The rows below fall into families. The same turns and mirrors carry the whole set onto itself and the rows of a family onto each other. For each named row, which other rows are in its family? Write them in the order they are listed.
These 16 rows form 4 families of 4 rows each.
Vibeb: [-22.7   8.9  -1.2 -24.2 -28.1  10.0  17.2  -3.3  -2.6  -7.4]
Ralid: [  3.3  -8.1  -2.0 -13.2 -13.9  13.2  11.6  -3.1   9.6 -11.7]
terut: [ -0.4   1.1 -21.7 -14.0  10.6  -8.3  20.3 -15.1   9.3  10.3]
zof: [-10.1  -2.9  -4.2 -38.7 -38.9   2.9   3.2   0.3   1.5   8.3]
Zave: [ -5.8  -8.0   6.3 -15.4  -9.8 -28.8  13.1 -22.6  11.5  -4.0]
dol: [  4.3  13.0   5.4 -15.5 -18.3   1.5  15.5 -17.7  13.0  -5.7]
lata: [-13.2   1.1 -31.8 -15.5 -19.7 -16.3  18.7  -7.7 -11.8  30.7]
zom: [-26.2  -5.0  15.2 -18.6 -22.9  -5.9  -2.9  -9.6   3.7  -0.7]
rada: [  2.4 -17.8 -19.3  -8.5   1.4 -23.5  19.3  -6.2 -14.4  17.5]
Rofo: [ -9.6  -8.1 -12.4 -14.4 -44.2   5.5   9.3   4.7 -11.8   9.1]
ditiz: [  8.9   3.1  -8.4   0.2   2.6 -16.8  12.1 -19.1  -1.7  23.0]
Rus: [  1.1  -4.4 -12.7 -20.6  -9.9 -32.9   5.2 -27.2 -18.5  11.0]
Mes: [ -3.9   1.3   2.2   3.6  -6.4  -8.3  28.4 -11.9   6.0  -3.9]
Peba: [-16.1 -10.5 -22.8 -36.6 -20.8  -5.3   7.9   2.0 -23.9  14.3]
Kena: [-20.0  -0.9  -4.4 -23.4 -23.0 -10.1 -10.8 -14.8 -27.3  14.1]
foru: [ -7.1 -13.0 -17.4 -22.5 -17.9 -14.5   0.3  -0.3 -12.9  36.8]

The rest of the family of Vibeb: rada, Mes, Peba
The rest of the family of ditiz: zof, dol, foru

The rows below fall into families. The same turns and mirrors carry the whole set onto itself and the rows of a family onto each other. For each named row, which other rows are in its family? Write them in the order they are listed.
These 32 rows form 4 families of 8 rows each.
veno: [ -9.6  25.9  18.2  -0.8   1.5   1.4  18.1 -13.0 -19.7]
tedep: [-12.4  -1.4  10.7   5.0   4.3 -26.4   2.1 -17.3 -14.6]
tasis: [ -5.1   5.8 -28.1   5.1   9.5  -0.1  18.9  -5.7 -20.6]
mosim: [10.6  9.5 -5.8 -3.8 -0.7 19.9 14.9  7.9 -3.3]
muru: [ -2.6  20.8  10.6   1.0  -3.2 -12.8  21.4 -21.6  -8.3]
Lafo: [-12.6  32.8  10.0   6.6  25.4  -3.2  -8.6  -1.7 -14.5]
bugu: [-12.1  -7.0 -21.0   8.4  20.6   8.9  -5.6  -6.1  -6.2]
geduf: [  5.0  13.9   2.7  -0.1  28.0 -23.1 -12.0   3.4  -5.9]
nes: [  6.9  -5.5  17.1   2.3   0.9 -16.5  13.2  -9.9 -20.3]
Bebar: [ -6.8  20.2  24.2  -0.3  -6.6 -11.2   4.5 -11.2  -4.1]
ruvud: [  3.9 -13.0  -3.1   4.1   0.2  13.6  -2.0  -3.7   4.9]
zit: [ -5.4   5.8 -18.4  -0.9   6.7   5.0  23.9   8.6 -23.9]
menub: [  4.1  19.1   0.4   9.9  25.5 -25.5 -10.3  -3.0  -3.6]
Viza: [ 10.1  -0.2   4.4   5.9   7.3 -29.6   8.7 -13.6  -9.2]
nom: [ -6.1  15.5  -1.2   3.7  22.9 -29.8  -0.1   0.4 -22.1]
pami: [-10.9  16.8  12.5  -8.0  -1.7  -7.4  19.4 -21.8 -10.5]
tofi: [ -4.8   0.1   2.7  11.4   3.1  20.1 -16.0  -0.1  -1.7]
baziv: [ -0.5  36.6  12.6  -1.6  12.2 -14.9   1.8   6.8 -12.0]
kina: [-19.4   3.6 -15.0  12.1   3.2  10.0  -2.5 -19.4  -0.5]
keret: [  1.3   4.0 -16.1   3.2   9.9  10.1  16.4   7.4 -30.0]
fitip: [ -7.7  -0.5   0.6   9.5   3.8  11.5 -16.7   5.3   7.3]
Rafov: [-28.3   4.2 -14.8   8.3  10.5  11.7   1.9  -8.2 -11.1]
pasu: [ -8.8  39.9   5.8   5.0  14.8  -8.3   2.1 -11.8  -2.9]
Dava: [ 20.9  11.8 -15.7   2.2   5.1   1.2   9.3  15.4  -7.0]
tor: [ -5.5  15.8 -22.8   0.2  20.3  15.6  11.6   5.9 -14.4]
Rar: [  6.7   9.6  -2.2   9.0  -1.0  11.6 -12.1   1.7  12.7]
lusu: [-12.3  36.8  10.1  -3.6  16.9  -3.0  -3.9  -7.5  -1.8]
vato: [-20.9   0.1 -12.8  10.7   9.7  16.4   1.3 -10.7 -19.7]
sedor: [  3.8   1.4   9.3   9.5  24.7 -21.3 -13.2   0.7 -15.5]
ran: [15.3  1.0 -2.7  0.1  1.1  4.9  4.8 21.9 -4.7]
zere: [ 17.1   3.7  -0.8   4.0   3.3  13.6  -0.6  18.2 -12.1]
Fatar: [  6.3  -5.9   4.9  -4.8   9.1 -26.8  10.8 -10.8 -14.8]

The rest of the family of veno: tasis, Lafo, nes, kina, Dava, Rar, sedor
The rest of the family of mosim: tedep, bugu, Bebar, ruvud, nom, baziv, tor
The rest of the family of zere: muru, menub, Viza, tofi, keret, pasu, vato

The rows below fall into families. The same turns and mirrors carry the whole set onto itself and the rows of a family onto each other. For each named row, which other rows are in its family? Write them in the order they are listed.
These 18 rows form 3 families of 6 rows each.
Funi: [ 11.8  25.9  -2.2  -2.6 -12.8   2.7   2.0   4.2  25.9 -30.4   0.0   0.5
   4.5  15.6  12.3   8.2   5.3  -2.6 -10.4   2.7   3.2 -10.9]
buva: [ 11.6 -15.3  -7.9  19.9  10.7  -4.0   1.6 -13.7 -18.4  23.2  13.7  12.4
   4.0  -8.4 -14.3  -8.0 -13.9  -3.6   5.1   7.8 -12.0  10.6]
ladig: [ 14.8 -18.2  -9.6  18.8   8.7  -1.6   3.2 -14.0 -21.4  23.8  13.8  11.3
   4.4  -5.2 -14.1  -7.3 -15.5  -0.6   4.2   5.9  -7.2   8.4]
subi: [ 14.3  20.5   0.0 -14.9 -21.2 -10.4   4.9   6.1  27.7 -23.5  13.7  -1.8
  -2.6  10.1   6.4  -1.9   8.3   4.4  -9.6   7.3   2.2  -5.6]
Fifu: [ 18.5  18.2   0.5 -18.5 -19.5  -8.3   6.2   3.6  22.6 -26.2  14.6  -1.0
   0.0  10.2   5.1  -2.2   6.7   3.5  -8.7   3.2   7.6 -12.3]
zam: [ 15.8  23.5  -3.4  -2.1 -13.8  -0.1   5.3   5.1  25.4 -28.9  -3.6  -1.1
   2.8  14.7  12.2   7.2   9.8   0.0 -10.0   4.5   4.3 -12.0]
kifi: [ 14.0  20.4   1.9 -15.5 -16.8  -4.5   3.5   9.1  25.8 -26.3  16.3   1.2
  -2.1  10.2   4.6  -2.5   3.5   7.0  -9.6   8.7   6.4 -10.1]
bab: [  4.4  13.8 -12.1  -7.6 -20.0  -6.3  13.0   2.8  31.5 -25.7  -0.8   3.9
   3.0  20.9   6.9   0.5   5.5  -5.4  -7.4   0.0   4.2  -9.2]
Geb: [  3.2 -14.8  -9.9  12.0  19.9   3.0   8.2  -8.2 -21.7  27.3   3.1   4.2
   6.5  -8.9  -4.8   0.7 -12.7 -13.7   3.2  -0.4  -5.3   2.9]
tole: [  1.9  14.8  -9.9  -4.1 -14.5  -0.7  10.1   8.0  33.3 -28.0  -0.3   7.2
   1.6  20.4   4.8  -0.6   1.0  -0.5  -7.4   5.3   5.1 -10.1]
pem: [ 20.4 -14.9   0.8  12.9  11.6   1.7  -2.5 -15.0 -23.6  22.8   8.0   0.0
  -2.4 -10.6  -9.5  -6.6 -10.7  -2.9  -1.4  -4.7  -9.9  13.9]
vif: [  6.0  12.5 -10.6  -8.9 -15.4   0.1  12.4   3.2  28.7 -30.8   0.7   7.6
   5.4  19.8   4.1   0.0   0.6  -4.0  -7.5  -0.6   9.1 -15.0]
kis: [ 15.1  22.9  -3.6  -3.0 -15.6   3.4   4.6   4.9  23.9 -27.9  -0.5  -2.3
   4.8  18.6  11.5   9.3   5.6   0.9 -12.4   1.6   7.3 -12.2]
kuzi: [ 18.9 -14.3   0.5  19.0  12.6   1.6  -1.6  -9.6 -19.9  24.3   3.6   1.8
  -7.1 -12.9  -9.0  -8.9  -7.3   1.1  -1.0   3.4 -10.6  14.4]
Zesa: [ 18.3 -13.1   4.1  15.8  17.5   4.0  -3.6 -12.2 -22.6  18.0   7.3   6.1
  -4.4 -15.4 -10.5  -9.4 -11.8  -1.9   0.2   1.3  -8.8  10.0]
Gumup: [ 15.6 -18.4 -10.0  19.5   9.1  -6.5   4.4 -15.6 -19.4  24.2  10.6  11.8
   3.4  -7.7 -13.7  -8.3  -9.8  -2.0   5.8   6.9  -9.7   8.0]
sekof: [  3.1 -14.7  -8.8  16.7  22.8   3.1   9.3  -3.9 -18.2  26.4  -0.1   6.6
   3.9 -12.2  -5.1  -1.8 -10.2  -9.0   4.8   6.9  -6.9   2.5]
kupa: [  3.8 -16.7 -11.8  16.5  16.9   0.7  10.3  -4.8 -19.8  30.9  -0.5   1.2
   3.2  -6.9  -3.9  -0.4  -8.4  -8.9   2.6   4.1  -6.6   6.7]

The rest of the family of buva: Funi, ladig, zam, kis, Gumup
The rest of the family of tole: bab, pem, vif, kuzi, Zesa

